In the rows, zero is written as 128.
Each row of R is roughly a mix of the hidden directions of one of 3 groups.
R, 140 rows:
[[166 138 102 167 101 100 120 176 119 165 165 171]
 [132 140 124 134 106 143 199  83 103 124 170  84]
 [105 106  89 139  96 176 144 148  96  69  97 142]
 [135 133  81 197 117 138 138 160 127 149  70 134]
 [ 98  98 149 102 179 130 128  60 127 123 108  87]
 [144 115  93 124  92 144 130 126  62  97  69 141]
 [136 147  83 195 105 100 124 161 147 159 109 164]
 [129 148 122 142 120  50 114 112 170 168 168 122]
 [115 130 168  54 116 114 146 119 150  86 116  85]
 [170  79  84 102  97 151 124 139  89  84 121 146]
 [110 137  99 146 136  60 112 138 173  95  80 147]
 [155 143  85 184 112 122 126 169 121 171 146 174]
 [128 104 144  97 153 192 105  74 103 164 135 107]
 [121 126 154 134 150  82 172  88 186 173 135 122]
 [ 59 123 163 146 131 110 102 112 156 183 153 116]
 [142 145  90 148  72 137 118 158  78  90  91 150]
 [141 170  80 161  98 113 137 181 129 158 137 172]
 [101 155 140 156 120 137 109 124  82  89 111 201]
 [116 130 102 139 121 160 145 184  84  70 133 167]
 [100 127 104  63 142 127 101 156 104 186 118 159]
 [107 119 143 110 125  88  85  95 108  69 178 112]
 [124  98 160 138  63 121 174  92 150 149 166 117]
 [122  97  87 173  99 153  96 135 124  80  97  86]
 [ 85 135 110 131 149 107 148  91 191 185 130 117]
 [ 82 104 135  78 177 152 151  77 145 114 111 117]
 [112 175 154 150 165 109 143 170 152 103 175  90]
 [147 128 102 125  92 196  93 150 103  84 105 150]
 [136 151 113 154  80 171 120 179 103  90 108 166]
 [112 122 136 210 140 142 144 124 100 161  93  89]
 [149 122 165 195 160 127 108  88 129  87 157 148]
 [173 105 102  95 148 157 157 117  85  83  97 158]
 [106 171 104 198 117  85 122 154 102 151 128 152]
 [102 166  97 115 135 119  70 144 150 119  66 158]
 [134  82 135  98 136 168 111 176 150 158 186 116]
 [160 101 164 134  91 152 154  97 106 162 176  88]
 [ 98 122 143  53 161 140 150  86 138 104 115  94]
 [142  80  70 117  82 155 163 128 126 128  92 158]
 [176 121 108 194 126 125 128 183 110 151 152 154]
 [117 148 156 123 168 104 119  70 176 181 134 133]
 [116 146 148 145 133  85 145  92 198 172 136 101]
 [157 167 135 164 130 111 106 176 158  89  94 171]
 [120 118 146  80 164 171 137  76 108  96 127  82]
 [157  92 156 124 116 184 163  98 106 143 177  98]
 [139 123  95 205 101 150  88 106 158 112 102 139]
 [118 129 160 155 189 104 170 148  67 131 111 127]
 [125 139 108 111 184  67 152  75 137 150 138 148]
 [177 137 111 175  92 101 116 192 133 139 139 153]
 [125 160 168  71 125 118 152 108 155 186 158 143]
 [120 102 174  94 123 179 175  98 118 132 151  85]
 [122 136 132  98 121 129  67  85 161  91 125 184]
 [129 156 175  65 115 122  95 160 160  86 136 117]
 [127  94  67 162 128 157 155  84 115 168 106 151]
 [101 113  97  57 130 139  93  99 123 156 123 175]
 [166 157 120 172 118 106 139 134 163  67 106 171]
 [124 130 175 131 156  81 155  91 173 170 139  98]
 [145 110 178 108  78 118 177 126 127 130 177  93]
 [100 118 173 106 109 117 164  83  96 130 188 108]
 [ 95 129 127  79 138 146  72 174 113 172 100 134]
 [132 132 170 206 117 137 113  98 145 102 136  82]
 [123 111  65 123 141 141 159 135 105 145  66 173]
 [132  92  73 107  95 149 102  92  98 131  91 169]
 [139  97  82 109 106 125 109 183  65 121 150 144]
 [132  96 127 189 128 134 160  70 112  97 147  89]
 [ 96 111  79  98 123 157 111 157 108 161  64 132]
 [124 127 104 117 127 165 100 118  72 105 100 198]
 [136 121 106 195 142 158  77 144 108 118 125 180]
 [163 138 174 126 179 122 197 124 123 121 144 160]
 [161 111 169 115  73 134 151  95 119 118 171  80]
 [119  86 152  79 148 124 121  69 158  89 111 100]
 [117 134 168 121 139 207 105 138 169 170 123 128]
 [121 100 154 113 120 179 163  73 114 169 157  98]
 [117 143 186 124 169 144 112 151 167 171 176 117]
 [131 104 149  46 144 166 130  95 120 112 164 126]
 [133 110 174 117 122 122 135  72  88 137 169  73]
 [102  84 127 142  81 179 123 163  99  89 126 161]
 [ 62 112 158 136 135 115  96 102 158 179 153 103]
 [118 149 114 197 122 111 119 165  98 178 143 166]
 [132 105 103 204 115 159 161  97 127 125  91 100]
 [ 85 146 119 153 101 168 100 168  83 109 116 175]
 [111 113 190  72 128 120 154 127 141  94 119  78]
 [139 132 146 205 135 118 171  69 130 110 125 125]
 [164 111 138 123 106 145 149 117  66  94  64 142]
 [137  73  79 116  78 145 117 146  85 101 122 154]
 [208  97 123  99  89 164 107 126 127 117 108 116]
 [152 140  90 173 105 123 134 179 130 173 146 178]
 [143 134 104 191 120 167 115 158 152 146  66 141]
 [ 85 128 116  79 138 150 192  98 164  99 115 123]
 [ 70 136 158 172 122  80 154 128 160 128 149  90]
 [142 176 182 101 143  84 112 171 141 126 165 148]
 [164 102  51  98 112 136 124 128  92 105 116 161]
 [189 123 104  98 128 150 125  98  89  87  78 127]
 [173 160  80 165 120 129  91 181 115 133 124 161]
 [107 132 168  59 131 100  99 122 116 106 180 107]
 [116 105 177  68 155 157 130  99 116  92 131  86]
 [143 118 135 204 129 109 152 135 106  87 147  76]
 [142 110 166 192 165 139 122  84 118  78 137 135]
 [152 137  91 135  85 179 117 182 109  87 118 151]
 [146 142 180 193 123 121 100 119 150  90 160  95]
 [144 128 138 136 100 169 175 109  85 135 197 116]
 [186  87 103  95 128 136 144 110 115  74 116  88]
 [126 137  93 205 105 119 128 163 149 151 107 170]
 [114  96 124 103 176 129 149 175 129 127 191  90]
 [161 138 134 199 120 119 179  88 152  95 130 131]
 [130 169 183  81 120  98 111 162 151 141 174 113]
 [ 84 121 142  76 162 146 141  86 147  88  93 101]
 [160 162 170 199 132 110 156 104 160 107 132 143]
 [ 94 129 140 142 149  83 135 154 147 115 186  67]
 [182  88 107  98 126 133 149 113  83  73 103 124]
 [137 135 118 140  76 159  87 174  71 102 109 141]
 [ 66 111 194 139 159 160 124 134 144 128 156 102]
 [105  94  69 183 111 127  83 116  97 116 118 107]
 [104 110 103 137  88 187 102 150  92  77 107 138]
 [134 115 180 111  85 134 180 113 119 144 166  78]
 [111  91 113 101 184 157 144  71 153  98 104 117]
 [140 104  83 189 139 151 176 128 106 137  81 131]
 [132 126 105 224 119 123 148 131 115 120  95 101]
 [121  89 103 193 125 128 141  89  94  91 132  87]
 [153 114 137 194 123 128 173  78 135 102 158 101]
 [198  97  80  90 119 127 152 152  99 115 119 112]
 [136 133 146 208 143 144 137 168 116 119  83  96]
 [173 136 121 112 147  60 134  74 157 158 138 140]
 [103 141 115 107 148 121  81 146 165  91  60 149]
 [ 92 118 141 134 128 116 139 115 187 209 141 129]
 [ 96 157 111 124 149 101 115 156 157  74  64 133]
 [128 147 179  73 119 108 128  96 153 133 192 120]
 [111 129 113 143 125  94  68 148 169 132  76 172]
 [130 118 100 115  62 129  99 108 164 106 171  83]
 [128  93 136 118 135 122 151 123 188 141 156  53]
 [166 114 145 134 118  90  67 168 111 165 157 160]
 [125  82 144  78 125 144 161  67 156 101 153 117]
 [139 115 159 109  56 133 161  85 141 138 161  94]
 [118 145 191  95 135 101  97  93 138 100 183 124]
 [117 151  75 139 152  78 108 149 164 115  78 158]
 [144 171 193 112 125  89 123 151 153 109 177 112]
 [128 152 164 204 145 107 149  82 128 108 103 144]
 [140 180 207 129 147 100 121 153 149 142 155 134]
 [ 97 134 151  77 136 134 188 114 140  79 122  88]
 [ 89 104 174 141 146  74 140 122 152 158 181 114]
 [161 167 167 130 145 112 137 120 175 194 132 156]
 [121 102 168 145  97 155 173  83 104 120 179 102]]
Here is one row of each group, with its name. Which group are the others in?
[161 139  77 132 158  97 106 187 149 119 109 169] -> <33>
[159 140 147 116 139 197 111 169  87  84 117 137] -> <83>
[124  96  66 154 123 154 178 102 109 149  83 132] -> <113>

[133  69  73 100 104 125 134 112  75 131 100 150] -> <83>
[123 139 175 159  83 143  95 180  84 120 131 158] -> <83>
[ 75 134 120  71 162 136 180 109 156 109 104 121] -> <33>
[104 110 153  55 143 130  93  90 158 109  95 116] -> <33>
[141 143 149 100 178 111 111 140 143 203 168 127] -> <83>
[118  68 104 118  97 140 161 116  82 129  85 169] -> <83>
[178 141 112 138  65 129 121 169  84 124  91 138] -> <83>
[150 138 109 178 108 170 156 146 164 162  73 128] -> <113>
[107 158  74 142 104 146 126 129  88 120  75 177] -> <83>
[137 100 151 129 163 170 166 102  80 143 177  98] -> <33>
[106 148 115 149 148  80 159 157 176 123 187 108] -> <83>
